A single turn carries every row of the set below to another of its rows. Some are shown first; where does it send the rows asked next?
Z387: [ 0.86  2.44  0.43  2.77  0.93 -0.03 -2.68  1.42 -1.72  0.10 -2.75  2.19
  0.45  3.45  0.18 -1.46  0.74]
Z263: [-0.04  2.97  0.47 -0.29  2.40  0.10 -1.32  3.43 -2.46  1.29 -0.21  2.94
  1.12  0.73 -1.31 -0.49 -1.50]
Z854: [ 2.27  2.23  1.37  1.06  0.23  1.41 -2.14  2.35 -5.26  0.25 -1.62  2.82
  1.39  1.58  0.79 -0.84 -0.69]
Z486: [ 1.75  1.12 -0.39  2.38 -0.52  1.35 -0.59  2.17 -0.14  1.17  1.44 -0.95
  0.17  1.21  0.99  0.85 -1.17]
Z715: [ 3.73  3.84 -0.85  2.25  1.37  0.38 -0.66  3.47 -3.76 -0.31 -0.18  0.28
  1.13  3.01  0.97  0.94 -1.76]
Z963: [ 2.59  1.72 -0.20  2.77  0.67  0.34  1.15  2.67 -1.63 -0.07 -2.28  0.20
 -0.49  3.27 -0.51  0.49 -0.38]
Z828: [ 0.95  1.60  0.22  1.59  1.24  0.72 -3.11  4.65 -2.29  3.38 -0.94  1.50
 -0.04  1.12  0.25 -1.56  0.00]
Z971: [ 0.72  1.64  0.74  1.65 -0.21  0.33 -2.87  4.17 -1.53 -1.31 -2.40  1.26
  0.17  1.64 -0.29 -1.44 -0.25]
Z275: [ 1.67  4.20  0.91  1.23  1.95 -0.61 -3.36  1.91 -3.65  1.04 -2.21  1.41
  1.48  2.12  0.37 -0.77 -0.51]
Z600: [-0.51  2.17 -0.26  2.25  1.21 -0.14 -2.43  1.95 -1.87  1.29 -0.23  2.29
 -1.52  1.47  0.84 -1.05 -2.76]
Z698: [ 0.93  2.48 -1.94  2.27  3.91  2.23 -0.98  2.79 -2.28  0.82 -0.02  2.82
  1.73  0.37 -1.31 -0.09 -1.21]
Z124: [ 0.13  1.13 -2.58  2.88  0.90  0.69 -1.93  2.12 -0.59  1.06  1.03 -0.16
  2.57  0.70  0.47 -0.97 -0.31]
Z763: [ 1.05  2.41 -0.02  0.97  2.52  2.93  0.96  2.02 -2.22  2.01 -1.13  1.31
 -0.69  0.45 -1.01  0.70 -0.97]
Z195: [ 3.00  2.24 -2.31  2.90  0.49  1.67 -3.01  2.50  0.54  0.53 -0.73  0.32
  1.11  1.33 -0.25  0.54 -0.97]
Z831: [ 0.35  2.07 -2.58  2.40  0.67  2.44 -1.19  3.43 -1.93  2.95 -0.52  1.06
 -0.33  1.54  0.15 -2.37 -1.80]
Z343: [ 1.16  2.82 -2.27  2.50  2.27 -0.18 -1.19  3.10 -2.39 -1.08 -2.50 -0.61
  1.27  1.41  1.89 -0.36 -0.63]
Z802: [ 1.87  2.29 -1.71  2.22  0.63  0.98  0.50  1.98 -4.34  1.82 -2.26  0.71
  1.35  3.43  0.46 -1.46  0.43]
Z80: [ 1.26  1.89 -1.10  2.45  1.14  0.47 -2.51  2.41 -5.32  1.39 -0.62  1.68
  0.00  0.03  0.44 -2.01  0.31]
Z233: [ 1.78  1.95  0.15  2.23  2.34  1.24 -2.38  2.53 -1.64  1.44  0.47  4.56
  0.86  2.64  1.08 -0.19 -0.43]
Z677: [ 1.71  0.43 -1.50  4.35  0.39  1.55 -1.32  1.62 -3.70  1.25  1.47  0.15
  2.07  1.88 -0.14 -0.83 -1.20]
Z906: [ 0.42  0.36 -0.82  1.18 -0.24  1.66  0.62  1.23 -2.90  1.55  0.78  0.15
  1.65 -0.14 -0.37 -0.25 -1.28]
Z407: [ 2.26  2.07 -0.81  0.51  1.44 -0.24 -1.51  4.45 -1.27 -1.10 -0.42  2.52
  1.02 -0.38  0.61 -0.98 -0.63]
Z197: [ 1.64  1.92 -0.72  2.12  1.26  1.23 -0.39  1.12 -1.41  3.09  1.06  0.06
  2.48  2.15 -0.85  0.22  1.05]
Z108: [ 1.03  4.79 -0.26  1.68  1.93 -0.64 -2.19  1.85 -2.38  0.17  0.15  0.53
 -1.42  1.69  0.65 -0.28  0.00]
Z740: [ 0.63  2.86  0.70  2.09  1.12  0.68 -3.21  3.45 -1.65  0.83 -2.73 -0.23
  1.69  3.61  1.12  0.07 -0.50]
Z463: [-0.20  0.94  0.41  2.12 -0.32  0.50 -1.29  2.45 -1.34  0.28 -3.14  1.11
  1.05  3.52 -0.24 -0.65 -2.05]
Z938: [ 0.61  2.59 -1.29  1.92  1.90  2.84 -0.92  2.46 -1.75  0.68 -0.45  0.73
 -1.31  0.13  2.01  0.19 -2.46]
Z129: [ 0.82  0.72  1.23  1.94  0.34  1.78 -2.02  3.68 -3.23 -1.34 -2.07  1.41
  1.68  1.74  0.62  1.01 -2.13]
Z806: [ 1.52  2.50 -2.92  1.47  1.33  2.08 -1.92  1.09 -1.22  1.25 -1.52  1.35
  3.09  1.07 -1.38 -0.56  0.56]
Z47: [ 1.37  0.97 -1.98  2.36  0.64  0.90  0.22  3.93 -4.36 -1.39 -1.37  1.19
  1.84  1.26 -0.89 -0.89 -0.92]
Z478: [ 0.54  2.16 -0.57  0.78  0.50  0.89  0.08  1.87 -1.53  0.15 -1.08  2.84
 -0.54  2.21 -0.36 -1.70  1.72]
Z306: [ 2.67  3.09 -1.41  3.14  2.35  2.59 -1.87  4.09 -0.98  2.43  0.64  1.57
  0.33  2.47 -0.35 -0.07 -0.58]
Z916: [ 1.75  2.52  1.78  1.22  0.63  0.87 -1.48  2.83 -4.20  1.14 -1.58  1.13
  2.08  3.17 -1.00  0.97 -2.38]
Z558: [ 2.24  0.92 -1.85  2.38 -1.75  2.49 -1.31  1.79 -1.87  1.61 -0.96  0.11
 -0.21  0.92 -1.40 -0.33 -1.65]
Z986: [ 2.61  3.97 -0.87  0.58  1.04  2.76 -0.91  0.18 -2.42  1.31 -0.48  0.55
  1.18  1.62 -0.84  1.68 -0.17]
Z435: [ 2.06  2.07  1.39  1.17 -0.83  0.09 -1.53  2.94 -2.83 -0.93 -1.14  2.52
  0.12  2.22 -0.26 -0.66 -2.74]
Z169: [ 1.39  0.52 -0.71  1.47  1.97  1.74  0.30  2.07 -0.73 -0.46 -0.54  0.32
  3.02  0.29  1.10  0.52  0.16]
Z476: [ 3.26  0.80 -0.10  2.73  1.46  0.03 -0.16  2.71 -1.11  1.52  0.45 -0.24
  2.52  1.01 -1.40  0.55 -1.52]
Z621: [ 0.47  2.31 -0.17  2.44  1.38  1.19 -2.70  1.74 -4.27  0.83 -1.93  2.02
  3.11  3.80  0.55 -0.43 -0.94]
Z972: [ 1.35  2.62 -1.93  1.23  0.00  2.80 -1.95  1.09 -3.67 -0.24 -0.10  0.06
  0.71 -0.51 -0.03  0.75 -2.27]
Z604: [-0.11  2.50 -0.97  0.84  0.61  1.21  1.06  0.13 -1.32  0.99 -0.08 -0.51
  1.54  2.36  0.75 -0.61 -0.74]
Z281: [ 4.46  1.77  0.43  2.17  0.43 -0.23 -0.75  2.38 -2.78  1.87  0.04  2.90
 -0.49  1.74  0.07 -0.57 -1.23]
Z683: [-0.07  1.49  1.58  1.03  1.28  2.51 -1.27  2.96 -2.81  0.70 -0.34  2.36
 -1.39  1.14  0.68  0.37  0.49]
Z531: [ 0.69  2.98 -0.88  2.06  0.46  1.67 -1.47  2.45 -3.11  1.12  1.39 -2.38
  1.15  1.81  1.14 -0.12 -0.47]
Z592: [ 1.53  2.49 -0.67  1.76  2.20  1.26 -1.08  1.04 -2.52  0.57  1.98  0.17
  2.60  0.16  0.75  1.72 -0.94]

Z387 goes to Z854
Z169 goes to Z531
And these:
Z972 goes to Z195
Z963 goes to Z802
Z938 goes to Z306
Z108 goes to Z281
Z600 goes to Z233
Z124 goes to Z592
Z916 goes to Z463

